Which row each row swaps with, under one turn or mirror
j_913: [ 1.23  2.55 -3.06  3.00 -1.36  3.55 -0.55  1.21  2.34 -3.91  2.04  0.07
 -2.61 -1.79 -1.66 -0.99 -1.20 -0.33  1.27]
j_683: [ 1.74  2.21 -3.34  1.80 -0.70  3.66 -0.71  1.09  2.04 -3.74  2.73  0.35
 -2.85 -1.89 -2.20 -0.80 -0.37 -0.20  1.53]
j_550: [-0.56 -3.19 -1.46  1.04 -0.12 -1.18 -1.77 -4.25  2.17 -2.76 -2.63  1.26
 -4.23  1.76  0.77 -1.55 -2.45  1.79 -1.47]
j_904: [-1.17 -2.66  2.09  0.36  0.38  0.45 -0.40 -0.13 -0.28  3.60  1.34  3.69
 -3.40  1.24  0.45  0.29  0.93  0.31  1.53]
j_733: [-0.24 -2.29  0.92  0.35  1.40  0.36  0.09 -2.46 -1.95  0.90  0.97  0.83
  3.23  0.28 -2.07  1.97  0.84  2.18  1.45]
j_718: [ 1.51  2.18 -2.61  1.96 -0.56  3.92 -0.72  1.05  2.65 -4.26  2.26  0.35
 -2.98 -1.47 -2.04 -1.94 -0.99  0.10  0.21]
j_234: [-0.84 -2.07  0.65 -0.07 -0.18 -0.97  0.88  0.74 -1.00  2.86  2.54  2.87
 -0.83  1.56  2.06  0.83  1.82 -0.61  1.51]
j_92: [ 1.48  2.16 -2.77  3.02 -0.61  3.18 -1.52  1.06  3.22 -3.85  2.46  0.77
 -3.15 -1.52 -1.75 -1.28 -1.91 -0.05  0.72]
j_982: [ 0.28 -2.03 -1.56  2.07 -0.41 -1.28 -3.17 -2.24  2.91 -3.75 -2.71  2.07
 -2.15  1.90 -2.10 -1.99 -3.32  0.80 -0.41]
j_77: [ 0.55  4.43 -2.41  1.69  1.42  1.18 -2.56 -3.02  0.93 -0.44  2.85  0.76
 -0.59  1.52  1.58  1.93  3.26  1.12 -2.08]
j_305: [ 0.96  0.64 -2.14  2.88 -0.10  0.02 -2.72 -0.57  3.65 -1.88  3.50 -0.62
  1.29 -2.57  1.67 -1.52 -0.76  3.38 -1.61]
j_293: [-5.05  1.14 -4.25  1.83  1.17 -0.56 -3.12 -0.47  1.38 -0.43  0.23 -0.84
 -1.18 -1.73 -2.32  1.33 -0.27 -1.55  1.41]
j_630: [-3.06  1.06  0.26  3.61 -0.87  1.93 -4.73  0.41  0.96 -0.01  2.04 -0.20
 -3.40 -2.01  0.94  2.95  0.64  1.42 -1.83]
j_487: [ 0.59  4.14 -2.06  1.40  1.11  1.07 -3.59 -3.41  0.91 -0.65  2.80  0.43
 -0.76  0.66  1.61  1.74  2.74  1.57 -3.18]
j_314: [ 5.33  1.59 -1.50  0.83  0.45 -0.21 -3.56 -1.06  1.49 -0.05  1.73 -0.09
 -0.67 -1.10 -0.91 -0.34  2.70 -1.55  2.45]
j_212: [ 0.97  2.64 -2.74  2.49 -1.65  3.31 -1.66  1.01  3.33 -3.90  3.05  0.65
 -2.36 -1.19 -1.52 -1.68 -1.02 -0.37  0.52]
j_190: [ 0.74  4.71 -1.84  1.20  1.99  0.94 -2.95 -3.11  0.63  0.66  2.50  0.98
 -1.05  0.79  1.11  1.12  2.77  1.09 -2.75]
j_445: [-2.02  2.20  0.23  2.71 -0.93  2.04 -4.86  0.61  1.44  0.34  3.47 -0.38
 -3.96 -0.62  0.01  2.61  1.16  1.45 -1.55]
j_420: [ 1.57  4.64 -1.80  1.27  1.57  1.41 -2.76 -2.51  0.77  0.53  2.65  1.55
 -0.51  1.24  1.42  2.10  2.87  1.37 -1.99]
j_266: [-0.17 -2.85  0.06  0.17  1.34  0.01  2.15 -3.19 -2.64  0.76  0.10  1.12
 -0.57  0.02 -1.67  0.58  1.58  3.42  2.57]
j_663: [-5.50  0.91 -3.98  1.47  1.48 -0.18 -2.43 -0.35  1.51 -0.64 -0.21 -0.14
 -1.24 -1.35 -3.34  0.45 -0.27 -0.71  1.45]
j_574: [ 1.32  5.13 -1.50  1.32  1.86  1.60 -2.36 -2.72  1.04 -0.26  3.14  1.24
 -0.36  0.70  1.63  1.77  2.82  0.56 -1.66]
j_239: [-1.30 -4.49 -2.00  1.73  0.33 -1.89 -2.21 -3.52  1.24 -3.76 -2.17  0.69
 -3.90  1.05 -1.09 -1.63 -1.57  1.06 -1.30]
j_698: [-0.51 -2.12  1.51 -0.88  0.57 -0.86  0.99  1.26  0.03  2.87  1.70  3.23
 -2.69  0.23  0.77  0.55  0.27  0.10  2.23]
j_791: [-0.73 -2.74  1.68 -1.56 -0.02 -0.35  1.07  0.34 -0.76  2.65  2.36  1.91
 -1.60  1.05  1.10  0.76  1.32  0.03  1.98]
j_525: [ 0.69 -0.95  0.21  0.94  2.95  0.40  0.68 -2.54 -0.29  1.44 -0.08  2.68
  1.99  2.70 -1.22  2.09  0.54  3.21  1.85]
j_795: [ 0.53  3.65  0.26 -2.29 -0.75 -0.44  0.31 -0.70 -2.22  0.18 -0.38 -0.82
 -1.05 -1.57 -0.20  0.35 -2.13  0.27 -1.66]
j_58: [ 0.17 -2.88 -0.05 -0.07  2.07  0.31  0.78 -1.79 -1.97  1.37  0.01  0.38
  1.65  1.46  0.03  1.76  2.15  2.86  1.64]
j_303: [-1.51 -2.82 -2.07  2.24 -1.23 -2.44 -2.85 -4.29  0.24 -3.51 -2.91  0.47
 -3.60  0.28 -0.59 -1.50 -0.87  1.59 -0.34]
j_864: [ 0.40 -2.77 -0.16 -0.36  1.67  1.03  1.94 -0.83 -0.04  1.58 -0.22  0.59
  0.97  2.27 -0.10  1.43  2.24  2.69  2.42]
j_862: [ 1.75  4.00 -3.08  0.26  1.29  0.37 -0.17  1.70 -0.42 -2.20  1.35  2.72
 -3.73 -2.77  1.93  0.29  0.45  0.00  0.72]
j_606: [-1.18 -1.69  1.78 -0.69 -0.01 -0.58 -0.74 -0.04  0.24  3.32  2.23  2.47
 -3.08  1.11  1.73 -0.65  1.66 -0.92  2.72]
j_675: [-1.83 -1.18  1.59  3.59 -0.09 -2.16 -1.12 -0.73  1.51 -3.17 -0.74  0.99
 -2.68 -1.09  4.79 -0.35 -2.15 -0.57  0.82]
j_712: [ 0.36 -3.33 -0.26  0.66  1.39  0.37  1.86 -2.28 -3.22  0.21 -0.64  1.35
  0.23  1.96 -0.81  1.61  1.80  2.81  1.96]
j_678: [-0.04 -2.94 -1.05  1.67  1.07 -2.72 -3.38 -2.20  1.93 -4.57 -1.74 -0.37
 -3.15  2.07  0.03 -2.31 -2.52  0.62 -0.44]
j_565: [ 1.47  4.37 -1.56  0.69  2.29  2.26 -2.56 -2.38  0.57  0.16  2.59  0.48
 -0.62  0.85  1.34  1.86  3.17  1.31 -2.28]
j_956: [-1.71 -2.13  1.61  3.19  0.56 -1.59 -2.89 -0.32  1.82 -3.68 -1.19  1.13
 -3.15 -1.51  2.77 -1.35 -1.75 -2.12 -0.68]
j_532: [ 1.94  1.99 -3.12  2.53 -0.14  3.43 -1.59  0.36  1.73 -4.07  2.86  0.10
 -3.10 -1.20 -2.03 -1.18 -1.90 -1.31  1.27]
j_568: [ 0.54  3.66  0.47 -2.12 -0.93 -1.20  0.54 -1.71 -2.11 -0.25 -1.31 -1.04
 -0.96 -0.27 -1.03  0.80 -1.72  0.88 -2.37]
j_20: [ 0.76 -2.59 -1.42  1.17 -0.50 -2.70 -3.29 -4.28  2.34 -3.69 -2.32  0.44
 -1.35  0.14 -1.75 -1.86 -2.22  1.38 -0.61]
j_787: [ 0.09 -2.47 -2.75  0.14 -0.99 -2.77 -3.22 -3.13  2.08 -3.97 -2.14  1.72
 -1.07 -0.14 -1.42 -1.94 -2.60 -0.86 -0.84]
j_257: [ 0.73 -2.38 -0.75  0.61  1.48  0.00  0.43 -2.31 -1.29  0.96  0.10  1.38
  2.50  0.51 -1.91  0.82  1.87  3.26  2.93]
j_156: [-2.52 -2.02  0.41  2.97  0.63 -2.46 -3.19 -1.09  1.35 -3.97 -1.90  0.66
 -2.70 -0.77  3.52 -0.60 -1.34 -1.72  0.33]
j_558: [ 2.24  3.17 -2.68 -0.36  0.91 -0.36 -0.24  1.34 -1.66 -1.20  1.89  3.50
 -4.46 -2.63  1.49  0.09 -0.06 -0.62  0.77]
j_892: [-0.30 -2.57  0.11  0.75  1.52  1.33  1.35 -3.48 -2.60  0.67  0.82  0.79
  0.79  2.57 -0.53  0.35  1.87  3.23  1.00]
j_39: [-0.17 -3.73 -2.66  1.87 -0.23 -0.99 -1.15 -3.99  2.04 -4.44 -2.63  0.50
 -3.70  1.12 -1.23 -1.73 -1.02 -0.27 -0.23]
j_419: [-1.28 -1.45  0.34  4.38  0.07 -2.24 -1.58 -1.10  0.09 -2.95 -1.82  2.75
 -3.43 -0.56  3.74  0.36 -2.59 -0.64  0.58]
j_918: [-0.03 -2.69 -0.11  1.54  2.52  1.42  1.15 -2.29 -2.56  0.63  0.07  1.26
 -0.81  2.53 -0.69  0.89  0.62  2.36  4.27]
j_89: [-2.43 -1.07  1.41  3.71  0.27 -2.54 -3.69 -0.49  0.66 -2.61 -1.96  1.54
 -2.77 -0.22  3.72  0.55 -1.89 -0.72  0.08]
j_203: [ 1.30  2.20 -4.02  2.50 -1.03  2.63 -1.79  1.21  2.72 -4.12  2.85  0.17
 -2.94 -0.90 -1.21 -0.96 -1.62 -0.17  0.44]
j_677: [ 0.12 -4.16 -2.05  1.27 -0.01 -2.38 -2.80 -2.27  1.83 -4.28 -1.71  0.05
 -3.28  0.60 -0.95 -1.81 -2.22  0.18 -0.46]
j_343: [ 0.80  3.65 -2.57  1.17  1.09  2.39 -2.68 -3.05  1.11  0.60  2.34  0.99
 -0.14  0.63  2.18  1.94  2.49  1.54 -2.88]

j_314 pairs with j_305
j_257 pairs with j_20
j_791 pairs with j_156
j_675 pairs with j_606
j_487 pairs with j_683
j_663 pairs with j_568
j_678 pairs with j_864
j_419 pairs with j_904
j_982 pairs with j_525
j_58 pairs with j_677
j_956 pairs with j_234
j_630 pairs with j_558

